Here are some rows, each followed by its group. Groups can overlap.
[-0.23  1.77 -0.65 -0.89  0.54  1.61 -0.66  0.02  0.16  0.71 -1.33  0.47
 -0.43  1.5   0.62 -0.18 -0.88  0.18  2.23 -1.24  0.58 -1.61 -0.97 -0.85] z735
[ 0.39 -1.22 -1.26  0.41 -1.7  -0.85 -0.58 -1.53 -0.49 -0.47  1.26  0.08
  2.41 -0.57 -0.25 -1.09 -1.08 -1.91 -0.83  1.01  0.04  0.31 -0.64  0.91] z412
[-1.98 -0.42  2.03  2.5   2.88 -1.98  1.13  3.12 -1.56 -1.18 -1.86  1.71
 -3.13 -2.26  0.23  2.17  1.6   0.68 -1.66 -0.41 -2.46  0.41  3.39  2.37] z412
[-1.    1.27  0.    1.16  1.04  0.14  0.49  1.09  0.27 -0.64 -0.21 -0.6
 -0.7  -0.07  0.71  0.86  0.37  0.95  0.5   0.6  -0.07 -0.62  0.2   0.72] z190
[ 0.1   1.14 -0.32 -0.97  0.46  1.1  -0.35 -0.21  0.23  0.53 -0.65  0.22
 -0.31  1.3   0.32 -0.36 -0.41  0.56  1.76 -0.93  0.53 -0.99 -0.79 -0.86] z735
[ 0.45  1.09  0.04 -0.51 -1.88  2.89  0.11  0.34  3.44  1.78 -0.25 -2.75
  0.21  0.34  0.24  2.33  0.76 -0.83 -1.91  0.24  2.6   1.64 -1.92 -1.66] z565
[ 0.62 -0.59 -0.54 -0.28 -0.71 -0.52 -0.12 -1.08 -0.11 -0.27  1.26 -0.39
  1.12  0.12 -0.24 -0.99 -0.25  0.18  0.16  0.62  0.14  0.14 -0.44 -0.11] z412
[ 0.32 -0.15 -0.46 -0.45 -0.02 -0.46 -0.23 -0.79 -0.36 -0.21  0.54  0.11
  0.54  0.49 -0.05 -0.98 -0.41  0.48  1.02  0.06  0.   -0.4  -0.27 -0.16] z54
[ 0.28 -0.68 -0.07 -0.13 -0.23 -0.75  0.13 -0.55 -0.38 -0.41  0.99 -0.09
  0.54 -0.11 -0.33 -0.91  0.05  0.38  0.09  0.52 -0.33  0.08  0.08  0.02] z412
[ 0.64 -0.47 -0.5  -0.32 -0.59 -0.53 -0.11 -1.09 -0.04 -0.28  1.12 -0.46
  0.96  0.21 -0.17 -0.92 -0.24  0.38  0.29  0.52  0.21  0.13 -0.33 -0.21] z412
[-0.65  0.21 -0.4   0.06  0.89 -0.82 -0.08 -0.04 -1.33 -0.82  0.05  1.15
  0.06  0.29 -0.08 -1.26 -0.59  0.52  1.55 -0.1  -1.04 -1.4   0.21  0.49] z54
[-1.68  0.79 -0.44  0.85  1.77 -0.84 -0.29  0.72 -2.02 -1.14 -0.96  1.99
 -0.52 -0.01  0.36 -0.82 -0.78 -0.05  1.83 -0.53 -1.58 -2.2   0.64  1.44] z54
[-2.82  3.1   0.13  2.85  2.43  0.98  0.43  3.09  0.5  -0.85 -1.99 -0.52
 -2.17 -0.35  1.68  2.85  0.66  0.65  0.63  0.35 -0.25 -1.45  0.8   1.86] z190
[ 0.47 -0.39 -0.42 -0.26 -0.61 -0.26  0.1  -0.81  0.25 -0.2   1.25 -0.83
  0.92  0.22 -0.23 -0.71 -0.02  0.43  0.07  0.75  0.25  0.2  -0.46 -0.27] z412
[-1.59  0.73 -0.63  1.79  0.41 -0.25  0.11  0.77 -0.48 -0.85 -0.31  0.22
  0.23 -0.55  0.54  0.46 -0.49 -0.89 -0.24  0.95 -0.62 -0.91  0.25  1.61] z41
[-0.91  0.38 -0.34  0.53 -0.41  0.36  0.04  0.58  0.1   1.02  0.21 -0.04
  0.48 -0.21 -0.29 -0.09 -0.43 -0.96 -0.25  0.66 -0.3  -0.71 -0.54  0.39] z734
[ 0.77 -0.25 -0.04 -0.35 -0.18 -0.27  0.04 -0.67  0.29 -0.05  0.63 -0.6
  0.25  0.25  0.05 -0.23  0.26  0.77  0.18  0.06  0.44  0.46 -0.06 -0.43] z190
[ 1.3  -0.41  0.01 -0.34 -0.59 -0.03  0.15 -0.39  0.49  0.07  0.87 -0.69
  0.55  0.12 -0.39 -0.36  0.19  0.25 -0.3   0.6  -0.45  0.41 -0.38 -0.44] z734
[ 0.22 -0.65 -0.38 -0.11 -1.24 -0.03  0.06 -0.58  0.36  0.04  1.02 -0.45
  1.16 -0.32 -0.44 -0.54 -0.2  -0.86 -0.86  0.84  0.11  0.34 -0.61 -0.01] z412
[-3.23  2.24  0.09  2.01  1.67  0.74  0.56  3.09 -0.34 -0.73 -1.32  1.
 -1.4  -0.4   0.32  1.2  -0.09 -0.49  0.48 -0.88 -1.25 -2.22  0.19  1.65] z930
[ 0.38 -0.25 -0.34 -0.4  -1.37  0.64 -0.13 -0.54  0.75  0.43  1.11 -0.67
  1.24  0.05 -0.25 -0.23 -0.45 -1.19 -0.73  0.63  0.55  0.27 -1.06 -0.48] z54
[-1.51  0.25 -0.38 -0.14 -0.13  0.69 -0.28  0.87 -1.    0.1  -0.81  1.75
  0.33 -0.05 -0.73 -1.06 -1.32 -2.28  0.46  0.01 -1.31 -1.92 -0.79  0.36] z41
[-0.9   0.69 -0.42  0.65  1.18 -0.66 -0.01  0.35 -1.05 -0.88 -0.12  0.64
 -0.24  0.19  0.35 -0.53 -0.32  0.71  1.42  0.11 -0.81 -1.35  0.36  0.89] z54
[ 0.88  0.07 -0.23 -0.15 -0.89  0.48  0.15 -0.75  1.43  0.27  1.06 -1.87
  0.75  0.26  0.24  0.38  0.48  0.64 -0.38  0.81  1.27  0.95 -0.63 -0.7 ] z565
[ 1.13  0.36 -0.38  0.21 -0.61  0.56 -0.13 -0.85  1.59  0.46  0.23 -1.91
  0.3   0.18  1.18  1.43  0.49  0.7  -0.66  0.12  1.95  1.48 -0.27 -0.41] z565
[-1.22  1.63  1.06 -0.17  0.41  2.23  1.01  2.27  1.6   0.72 -0.45 -1.1
 -1.36  0.41 -0.36  1.23  0.96  0.65  0.    0.49  0.28 -0.56 -0.73 -1.02] z565
[-0.46  0.   -0.22 -0.36  0.04 -0.23  0.14  0.   -0.57 -0.35  0.63  0.38
  0.42  0.23 -0.56 -1.28 -0.31  0.21  0.85  0.42 -0.72 -0.99 -0.38 -0.05] z41
[ 0.13  0.53 -0.39 -0.67  0.27  0.25 -0.21 -0.44 -0.19  0.01  0.16  0.16
  0.14  0.93  0.03 -0.94 -0.46  0.76  1.57 -0.29  0.03 -0.94 -0.51 -0.54] z41
[-0.72 -0.62  0.88  1.41  1.63 -1.75  0.5   1.11 -1.38 -1.09 -0.66  1.04
 -1.4  -1.22  0.13  0.58  0.8   0.62 -0.53 -0.15 -1.46  0.23  2.12  1.41] z412
[ 0.64 -0.22 -0.19 -0.57 -1.25  0.56  0.07 -0.65  1.    0.45  1.11 -1.17
  0.92  0.3  -0.38 -0.26  0.09  0.02 -0.5   0.66  0.8   0.64 -0.9  -0.8 ] z734
[ 0.66  0.17 -0.11 -0.54 -0.77  0.73  0.15 -0.45  1.21  0.45  0.86 -1.48
  0.51  0.43 -0.01  0.16  0.32  0.53 -0.2   0.54  1.01  0.59 -0.76 -0.84] z565
[-0.29 -0.12 -0.4  -0.19  0.48 -0.85 -0.17 -0.4  -1.2  -0.63  0.35  0.89
  0.33  0.25 -0.22 -1.46 -0.55  0.39  1.25  0.07 -0.89 -1.09  0.07  0.34] z54
[ 0.78 -0.26  0.83 -0.46  0.48  0.02  0.17  0.13  0.38  0.49 -0.62 -0.07
 -1.13 -0.08  0.24  0.92  0.66  0.86 -0.27 -0.89  0.47  1.05  0.73 -0.53] z41
[ 0.51 -0.57  0.69  1.61  0.78 -1.02 -0.04  0.36  0.11 -0.22 -1.26 -0.17
 -1.31 -1.32  1.34  2.48  0.96  0.3  -1.54 -0.82  0.5   2.    2.09  1.19] z412
[-1.45  1.29  0.04  0.88  0.73  0.68  0.4   1.41  0.35 -0.24 -0.16 -0.44
 -0.6  -0.01  0.28  0.77  0.38  0.23  0.35  0.71 -0.27 -0.92 -0.14  0.57] z734
[ 1.13  0.    0.34 -0.84 -1.11  1.48 -0.19 -0.35  1.83  1.32 -0.43 -0.98
 -0.15  0.15  0.17  1.38  0.42 -0.5  -1.29 -0.53  1.66  1.5  -0.69 -1.22] z734
[ 0.04  0.24  0.09 -0.59 -0.55  0.71  0.35  0.03  0.8   0.29  0.89 -0.83
  0.33  0.42 -0.54 -0.42  0.23  0.38  0.12  0.65  0.28 -0.11 -0.81 -0.83] z565
[ 0.9   0.01 -0.16 -0.25 -0.03 -0.26 -0.02 -0.89  0.39 -0.08  0.6  -0.87
  0.19  0.4   0.36 -0.01  0.29  1.21  0.51  0.01  0.7   0.52  0.   -0.42] z565
[-0.63  0.48 -0.24 -0.89 -0.27  1.67 -0.57  0.48  0.22  0.81 -1.3   0.87
 -0.04  0.77 -0.12 -0.3  -0.98 -1.23  1.07 -0.64  0.25 -1.2  -1.11 -0.66] z735
[-0.47  0.25 -0.34  0.15  0.19 -0.24  0.19  0.02 -0.33 -0.45  0.64 -0.06
  0.41  0.17 -0.19 -0.73 -0.19  0.33  0.59  0.53 -0.44 -0.75 -0.24  0.2 ] z930
[ 0.71  0.04 -0.21 -0.53 -0.51  0.23 -0.32 -0.68  0.65  0.18  0.93 -1.08
  0.54  0.52 -0.06 -0.3   0.24  0.81  0.32  0.44  0.71  0.32 -0.63 -0.72] z565
[ 1.74  0.96 -0.4   0.15 -1.07  1.7  -0.51 -0.9   2.51  1.24 -0.51 -2.4
  0.28  0.57  1.51  2.36  0.62  0.24 -0.78 -0.51  2.99  1.94 -0.87 -0.98] z565
[-0.57 -1.43 -1.33  0.56 -0.3  -2.06 -0.79 -1.24 -2.51 -1.23  0.51  1.96
  1.72 -0.7  -0.29 -2.11 -1.62 -1.75  0.27  0.35 -1.5  -1.02  0.35  1.69] z41
[-0.44 -1.22 -1.17  0.61 -1.18 -1.04 -0.5  -0.91 -1.27 -0.63  0.68  1.16
  2.01 -0.85 -0.55 -1.54 -1.37 -2.55 -0.81  0.73 -0.86 -0.55 -0.31  1.35] z41
[-0.98  0.95  0.18  0.25  0.06  0.91  0.52  1.09  0.73  0.13  0.14 -0.59
 -0.24  0.15 -0.25  0.42  0.43  0.09 -0.03  0.79 -0.05 -0.55 -0.5  -0.15] z734
[ 1.   -0.28  0.41 -1.06 -0.1   0.35 -0.14 -0.48  0.32  0.64 -0.42  0.21
 -0.38  0.38 -0.1  -0.02  0.19  0.39  0.13 -0.92  0.45  0.7   0.03 -0.97] z41
[ 0.56 -0.59 -0.27 -0.18 -0.52 -0.58  0.07 -0.83 -0.02 -0.29  1.1  -0.49
  0.79  0.08 -0.18 -0.72 -0.01  0.38  0.08  0.57  0.13  0.29 -0.2  -0.11] z412
[ 0.02 -0.32 -0.05 -0.58 -0.49  0.03  0.27 -0.18  0.07 -0.06  1.02 -0.31
  0.55  0.23 -0.73 -0.98 -0.02  0.24  0.17  0.67 -0.22 -0.28 -0.53 -0.5 ] z735
[-0.15 -0.23 -0.57  0.17  0.04 -0.83 -0.04  0.01 -0.62 -0.69  0.87  0.16
  0.72  0.02 -0.14 -1.07 -0.36  0.28  0.67  0.55 -0.53 -0.59 -0.07  0.48] z41
[ 0.58  0.02 -0.25 -0.61 -0.67  0.36  0.13 -0.64  0.77  0.2   1.05 -1.02
  0.64  0.52 -0.17 -0.46  0.13  0.62  0.26  0.57  0.63  0.21 -0.73 -0.74] z565
[ 0.85  0.05 -0.28 -0.1  -0.34 -0.04  0.03 -0.89  0.67 -0.05  0.79 -1.16
  0.4   0.34  0.41  0.12  0.32  0.95  0.18  0.37  0.86  0.63 -0.19 -0.37] z565
[-0.82 -0.68  1.33  2.13  2.29 -2.12  0.64  1.74 -1.33 -1.15 -1.56  1.13
 -2.34 -1.88  0.66  1.91  1.34  0.77 -1.35 -0.57 -1.41  1.11  3.08  2.05] z734
[-0.51 -0.14 -0.48  0.06  0.11 -0.5  -0.14 -0.21 -0.96 -0.58  0.26  0.84
  0.57  0.   -0.26 -1.07 -0.65 -0.51  0.59  0.26 -0.76 -0.98 -0.14  0.52] z54
[-0.17 -0.91 -0.18  0.21 -1.07 -0.26  0.17 -0.16  0.01 -0.04 -0.34 -0.03
  0.99 -0.7  -0.79 -0.49 -0.21 -1.21 -1.12  0.88 -0.37  0.38 -0.33  0.27] z412
[-2.57  1.08  0.2   0.04 -0.18  1.59  0.54  2.62 -0.16  0.51 -0.74  1.24
 -0.21 -0.17 -1.11 -0.43 -0.57 -2.23 -0.2   0.45 -1.4  -2.2  -1.14  0.26] z41
[-0.02 -1.08 -1.25  0.4  -1.77 -0.53 -0.75 -1.25 -0.64 -0.18  0.63  0.39
  2.19 -0.72 -0.46 -1.27 -1.43 -2.76 -1.33  0.79 -0.26 -0.08 -0.78  0.86] z190
[-2.4   1.08 -0.76  1.9   2.16 -0.95 -0.37  1.37 -2.52 -1.4  -1.93  2.46
 -0.82 -0.55  0.76 -0.14 -1.19 -0.81  1.58 -0.58 -1.91 -2.61  0.95  2.52] z54
[ 0.04 -0.88 -0.9   0.09 -0.74 -1.   -0.28 -1.1  -0.74 -0.64  1.21  0.16
  1.53 -0.24 -0.22 -1.41 -0.72 -0.58  0.15  0.8  -0.42 -0.59 -0.3   0.62] z412
[ 0.97 -0.15  0.8  -0.27  0.29  0.31  0.07  0.16  0.85  0.75 -0.85 -0.44
 -1.13  0.05  0.37  1.48  0.87  0.64 -0.8  -0.98  0.88  1.39  0.58 -0.71] z41
[ 1.65  0.6  -0.48  0.11 -0.7   0.95 -0.52 -1.08  1.87  0.8  -0.16 -2.03
  0.16  0.5   1.38  2.05  0.32  0.61 -0.37 -0.34  2.38  1.54 -0.43 -0.64] z565
[-0.16 -0.16 -0.68 -0.1  -0.1  -0.41 -0.48 -0.53 -0.95 -0.39  0.14  0.88
  0.71  0.07 -0.12 -1.09 -0.82 -0.57  0.67 -0.01 -0.49 -0.78 -0.22  0.4 ] z54
[ 0.63 -0.55 -0.57 -0.3  -0.75 -0.47 -0.18 -1.12  0.04 -0.22  1.03 -0.52
  1.06  0.16 -0.13 -0.79 -0.25  0.02  0.1   0.49  0.27  0.28 -0.4  -0.14] z412
[-0.43 -0.46  0.77  0.75  1.27 -1.36  0.52  0.75 -0.92 -0.82 -0.12  0.51
 -1.06 -0.73 -0.07  0.12  0.76  1.03 -0.13  0.05 -1.14  0.13  1.47  0.86] z734
[-1.45 -0.39  1.67  1.29  2.13 -1.43  1.01  2.23 -1.32 -1.   -0.99  1.37
 -2.35 -1.47 -0.25  0.88  1.23  0.9  -0.69 -0.22 -2.1   0.04  2.4   1.32] z734
[-1.05  0.78 -0.37  0.83  1.31 -0.7   0.02  0.43 -1.15 -0.96 -0.28  0.81
 -0.35  0.14  0.38 -0.47 -0.43  0.56  1.46  0.07 -0.98 -1.41  0.41  0.93] z54
[-1.13 -0.38  1.25  1.49  1.92 -1.57  0.86  1.65 -1.22 -0.99 -0.83  0.98
 -1.91 -1.33  0.09  0.96  0.98  0.93 -0.68 -0.05 -1.62  0.3   2.23  1.49] z412
[ 0.98  0.08  0.15 -0.87 -0.43  1.11 -0.69 -0.42  0.63  1.18 -1.29  0.36
 -0.44  0.37  0.46  0.87 -0.19 -0.91 -0.13 -1.53  1.21  0.73 -0.33 -0.88] z54
[ 0.14 -0.67 -0.82 -0.02 -0.76 -0.71 -0.24 -1.01 -0.58 -0.48  1.15  0.17
  1.43 -0.15 -0.43 -1.29 -0.64 -0.73  0.04  0.71 -0.35 -0.32 -0.45  0.37] z190
[ 0.35 -0.33  0.54  0.5   0.43 -0.67  0.26  0.19  0.01 -0.21 -0.17 -0.32
 -0.62 -0.39  0.54  0.91  0.77  0.7  -0.53 -0.11  0.12  0.94  1.    0.38] z565
[-0.49 -0.23 -0.82  0.15 -0.6  -0.18 -0.44 -0.14 -0.63 -0.14  0.04  0.76
  0.98 -0.16 -0.22 -0.76 -0.98 -1.53 -0.23  0.19 -0.43 -0.8  -0.47  0.39] z54
[-0.75  0.35  0.31 -0.07 -0.76  1.18  0.55  1.    0.83  0.41  0.48 -0.59
  0.14 -0.24 -0.64  0.18  0.27 -0.76 -0.91  0.83 -0.08 -0.15 -0.89 -0.42] z734
[ 0.23 -0.64 -0.09 -0.2  -0.23 -0.71  0.1  -0.5  -0.33 -0.4   0.99 -0.1
  0.57 -0.09 -0.42 -0.9   0.04  0.31  0.06  0.54 -0.35  0.02  0.01  0.01] z412
[-0.91  0.66 -0.13  0.37  0.51  0.    0.28  0.65 -0.27 -0.49  0.21  0.1
 -0.04  0.12  0.02 -0.34 -0.21  0.24  0.74  0.51 -0.52 -1.08 -0.19  0.4 ] z930
[-0.47 -1.06  0.68  1.27  0.96 -1.93  0.31  0.64 -1.47 -0.94 -0.42  1.25
 -0.82 -1.56 -0.15  0.36  0.51 -0.11 -1.12 -0.14 -1.41  0.63  1.94  1.54] z412
[ 0.28 -0.5   0.12 -0.72 -1.4   0.72  0.2  -0.18  0.78  0.68  0.76 -0.61
  0.85 -0.08 -0.83 -0.32 -0.08 -0.98 -0.93  0.67  0.32  0.4  -0.91 -0.79] z735
[ 0.48  0.11  0.   -0.55 -0.88  0.81  0.28 -0.33  1.2   0.48  0.89 -1.26
  0.49  0.38 -0.3  -0.01  0.38  0.34 -0.31  0.56  0.79  0.41 -0.85 -0.94] z565
[-3.28  2.16 -0.67  4.01  2.64 -0.83  0.02  3.54 -1.83 -1.88 -1.94  1.57
 -1.19 -0.89  1.66  1.2  -0.53 -0.22  1.35  0.07 -1.73 -2.64  2.54  3.4 ] z190
[ 1.67 -0.83  0.4  -1.97 -1.    0.87 -0.47 -1.09  0.66  1.35 -0.38  0.23
  0.03  0.58 -0.54 -0.08 -0.07 -0.45 -0.43 -1.55  1.05  1.22 -0.49 -1.75] z41
[ 0.71 -0.19  0.19 -0.16 -0.55  0.24  0.1  -0.33  0.89  0.32  0.44 -1.06
  0.1   0.02  0.03  0.57  0.54  0.3  -0.69  0.21  0.86  1.05 -0.24 -0.44] z734
[ 0.77 -0.39  0.11 -0.65  0.14 -0.48 -0.04 -0.7  -0.24 -0.01  0.42  0.03
  0.08  0.37 -0.11 -0.59  0.15  0.93  0.59 -0.31  0.07  0.26  0.14 -0.46] z190
[-1.24  0.61  0.53  0.86  0.2   0.57  0.69  1.45  0.53  0.05 -0.38 -0.33
 -0.58 -0.5   0.05  0.92  0.51 -0.36 -0.86  0.57 -0.36 -0.18  0.    0.3 ] z190
[ 0.6  -0.39  0.05 -0.94 -0.06 -0.17 -0.08 -0.65 -0.19  0.16  0.41  0.21
  0.13  0.46 -0.4  -0.9  -0.07  0.64  0.67 -0.29 -0.08 -0.04 -0.12 -0.69] z930
[ 0.12 -0.48 -0.16 -0.2  -0.26 -0.59  0.19 -0.49 -0.3  -0.39  1.1  -0.21
  0.64  0.05 -0.45 -1.03 -0.09  0.39  0.33  0.68 -0.38 -0.21 -0.18 -0.05] z412
Which 4 groups are nearest to each row below, nearest first, going by the distance to the centre of the group?
[ 0.46 -1.14 -0.73  0.2  -2.27  0.18 -0.41 -1.1   0.61  0.42  0.97 -0.73
  1.93 -0.77 -0.23  0.02 -0.51 -2.33 -2.12  0.94  0.65  1.21 -0.9   0.37] ~ z412 z565 z41 z734
[-0.42 -0.47 -0.03  0.06 -0.63 -0.06  0.29  0.23 -0.07 -0.08  0.52  0.04
  0.59 -0.49 -0.78 -0.56 -0.15 -0.84 -0.71  0.78 -0.5  -0.14 -0.29  0.18] ~ z41 z412 z734 z190
[-0.75  0.49 -0.43  0.88  0.84 -0.76  0.1   0.13 -0.76 -0.95  0.31  0.14
  0.02  0.07  0.35 -0.47 -0.22  0.82  1.01  0.48 -0.62 -0.97  0.33  0.84] ~ z930 z54 z190 z412
[ 2.26 -0.57  0.38 -2.31 -1.71  1.67 -0.6  -1.27  1.46  2.1  -0.66 -0.49
  0.1   0.86 -0.25  0.38  0.06 -0.7  -0.87 -1.64  1.93  1.75 -0.97 -2.32] ~ z565 z735 z41 z734
[ 0.65 -0.47 -0.39 -0.33 -0.52 -0.55 -0.04 -1.04  0.01 -0.29  1.11 -0.5
  0.88  0.22 -0.14 -0.84 -0.14  0.5  -0.14  0.5   0.2   0.2  -0.32 -0.23] ~ z412 z41 z565 z734
[-1.04 -1.04  1.01  1.6   1.67 -2.04  0.51  1.31 -1.82 -1.1  -1.05  1.63
 -1.53 -1.72 -0.21  0.75  0.74 -0.03 -1.22 -0.34 -1.87  0.52  2.45  1.9 ] ~ z412 z190 z734 z930
[-1.25  0.76  0.17  0.07 -0.24  1.27  0.53  1.29  0.53  0.19  0.06 -0.3
 -0.04  0.08 -0.48  0.19  0.16 -0.53 -0.13  0.79 -0.33 -0.9  -0.76 -0.15] ~ z930 z734 z190 z735
[ 1.69 -1.36  1.7  -2.16 -0.05  0.74 -0.41  0.07  0.05  2.09 -2.37  1.68
 -1.84 -0.37 -0.65  0.95  0.45 -1.17 -1.5  -3.03  0.49  1.86  1.11 -1.67] ~ z734 z41 z735 z565
Which 5 groups are nearest to each row below, nearest first, going by the distance to the centre of the group?
[ 0.18 -0.57 -0.63 -0.47 -0.81 -0.37 -0.28 -0.89 -0.31 -0.2   0.94  0.15
  1.17  0.13 -0.53 -1.27 -0.67 -0.57  0.12  0.48 -0.19 -0.31 -0.64 -0.06] ~ z41 z412 z54 z735 z930
[-1.01  0.83  0.06  0.67  0.45  0.45  0.52  0.98  0.26 -0.25  0.08 -0.46
 -0.26  0.06  0.03  0.36  0.28  0.32  0.32  0.68 -0.22 -0.74 -0.15  0.28] ~ z930 z190 z734 z41 z54
[ 0.3  -0.75 -0.6  -0.5  -0.65 -0.62 -0.31 -1.03 -0.63 -0.25  0.71  0.44
  1.14  0.1  -0.44 -1.39 -0.67 -0.5   0.37  0.27 -0.31 -0.28 -0.41  0.  ] ~ z41 z412 z54 z735 z930
[ 0.48 -0.37 -0.22 -0.75 -0.51 -0.11 -0.06 -0.78  0.    0.01  0.8  -0.11
  0.65  0.3  -0.36 -0.98 -0.2   0.26  0.43  0.22  0.1  -0.04 -0.53 -0.61] ~ z41 z735 z412 z54 z565
[ 0.53 -0.28 -0.05 -0.82 -0.93  0.39  0.13 -0.66  0.59  0.33  1.07 -0.74
  0.81  0.42 -0.62 -0.81 -0.03  0.06 -0.05  0.54  0.32  0.18 -0.83 -0.9 ] ~ z565 z735 z41 z412 z734
[-1.53 -0.46  1.68  2.44  2.7  -2.22  0.96  2.52 -1.66 -1.27 -1.61  1.47
 -2.75 -2.04  0.55  1.87  1.45  0.6  -1.4  -0.47 -2.03  0.61  3.39  2.29] ~ z190 z734 z412 z930 z54
[-0.32 -0.02 -0.12 -0.16 -0.62  0.41  0.24  0.19  0.35  0.05  0.71 -0.41
  0.63  0.   -0.62 -0.45 -0.11 -0.36 -0.35  0.76 -0.11 -0.18 -0.65 -0.24] ~ z41 z734 z412 z735 z930
Which 5 groups are nearest to each row below, nearest first, going by the average distance to the group's rows?
[-0.14 -0.44  0.14 -0.25 -0.07 -0.54  0.27 -0.02 -0.44 -0.34  0.73  0.2
  0.28 -0.1  -0.63 -0.93  0.03  0.22  0.17  0.51 -0.7  -0.26  0.04 -0.05] ~ z930 z412 z54 z735 z41
[ 1.12 -0.31  0.89 -0.49  0.14  0.68 -0.22  0.04  0.8   1.22 -1.68  0.2
 -1.39 -0.33  0.59  2.03  0.63 -0.41 -1.31 -1.67  1.24  1.93  0.97 -0.61] ~ z565 z734 z735 z41 z412
[-0.12 -0.49 -0.76  0.27 -0.56 -0.69 -0.03 -0.69 -0.49 -0.68  1.11 -0.06
  1.27 -0.19 -0.26 -1.06 -0.59 -0.39 -0.03  0.92 -0.4  -0.3  -0.34  0.54] ~ z412 z54 z930 z41 z735
[ 0.79  0.13 -0.31 -0.1  -0.27 -0.05  0.03 -0.82  0.65 -0.04  0.85 -1.23
  0.48  0.49  0.44  0.02  0.27  1.01  0.34  0.39  0.88  0.51 -0.3  -0.35] ~ z565 z735 z412 z734 z930
[-1.06 -0.25  1.17  1.13  1.48 -1.14  0.87  1.64 -0.75 -0.85 -0.2   0.62
 -1.45 -1.06 -0.23  0.58  1.    0.86 -0.61  0.23 -1.46  0.11  1.7   0.99] ~ z734 z930 z412 z54 z190
[-0.09 -0.11 -0.01 -0.36 -0.38  0.15  0.32 -0.01 -0.36 -0.01  0.96 -0.49
  0.43  0.17 -0.52 -0.66  0.08  0.26  0.09  0.73 -0.15 -0.2  -0.57 -0.43] ~ z735 z930 z412 z565 z54
[-0.45  2.15 -0.33 -0.98  0.65  2.4  -0.92  0.63  0.49  1.34 -2.22  0.89
 -0.89  1.62  0.74  0.51 -0.94 -0.32  2.14 -1.85  0.9  -1.84 -1.16 -1.  ] ~ z735 z930 z54 z41 z565
Which 5 groups are nearest to each row below, nearest first, going by the distance to the group's nearest row?
[ 1.5   0.74 -0.38  0.05  0.29  0.33 -0.54 -1.06  1.08  0.49 -0.5  -1.25
 -0.36  0.73  1.58  1.48  0.4   1.49  0.59 -1.    1.89  1.07  0.1  -0.48] ~ z565 z41 z734 z190 z54
[ 0.65 -0.36  0.03 -0.18 -0.07 -0.46  0.1  -0.62  0.1  -0.22  0.62 -0.45
  0.16  0.14  0.05 -0.22  0.24  0.84  0.16  0.16  0.25  0.45  0.08 -0.2 ] ~ z190 z565 z412 z734 z930
[ 0.6  -0.3  -0.09 -0.48 -0.61 -0.07  0.17 -0.69  0.38 -0.01  1.14 -0.8
  0.65  0.28 -0.31 -0.62  0.16  0.59  0.05  0.56  0.31  0.29 -0.49 -0.53] ~ z412 z565 z190 z734 z735
[-0.45  0.51 -0.03  0.43  0.56 -0.14  0.36  0.34  0.04 -0.49  0.41 -0.5
 -0.24  0.2   0.21  0.04  0.35  1.06  0.58  0.51 -0.16 -0.46  0.12  0.19] ~ z930 z190 z734 z41 z412
[-0.51  3.07 -0.53 -1.13  0.92  3.17 -1.22  0.77  0.75  1.65 -2.98  0.84
 -1.27  2.23  1.06  0.83 -1.17 -0.22  2.79 -2.52  1.28 -2.22 -1.49 -1.36] ~ z735 z54 z41 z565 z734
Which 4 groups are nearest to each row below, nearest first, going by the average distance to the group's rows?
[-0.04  1.04 -0.4  -0.78  0.41  0.74 -0.44 -0.24 -0.07  0.23 -0.4   0.27
 -0.1   1.16  0.29 -0.64 -0.59  0.63  1.82 -0.64  0.34 -1.2  -0.76 -0.68] ~ z735 z930 z54 z41
[ 0.78 -0.55  0.41 -1.14  0.   -0.1  -0.06 -0.52 -0.19  0.41 -0.09  0.52
 -0.23  0.38 -0.41 -0.62  0.01  0.44  0.37 -0.81 -0.09  0.23  0.06 -0.83] ~ z735 z930 z41 z54
[ 0.85  0.13 -0.23 -0.54 -0.9   0.56  0.03 -0.86  1.17  0.38  1.04 -1.44
  0.64  0.5   0.11 -0.68  0.29  0.64 -0.01  0.47  1.1   0.65 -0.82 -0.88] ~ z565 z735 z734 z412
[ 0.06 -0.24  0.06 -0.47 -0.66  0.2   0.3  -0.09  0.36  0.08  0.91 -0.46
  0.55  0.22 -0.7  -0.67  0.02  0.04 -0.16  0.69 -0.07 -0.01 -0.59 -0.53] ~ z735 z565 z412 z930
[-0.66  0.44 -0.38  0.3   0.9  -0.72  0.03  0.09 -0.95 -0.83  0.22  0.54
 -0.06  0.24  0.11 -0.84 -0.34  0.84  1.38  0.17 -0.82 -1.19  0.24  0.55] ~ z54 z930 z41 z735
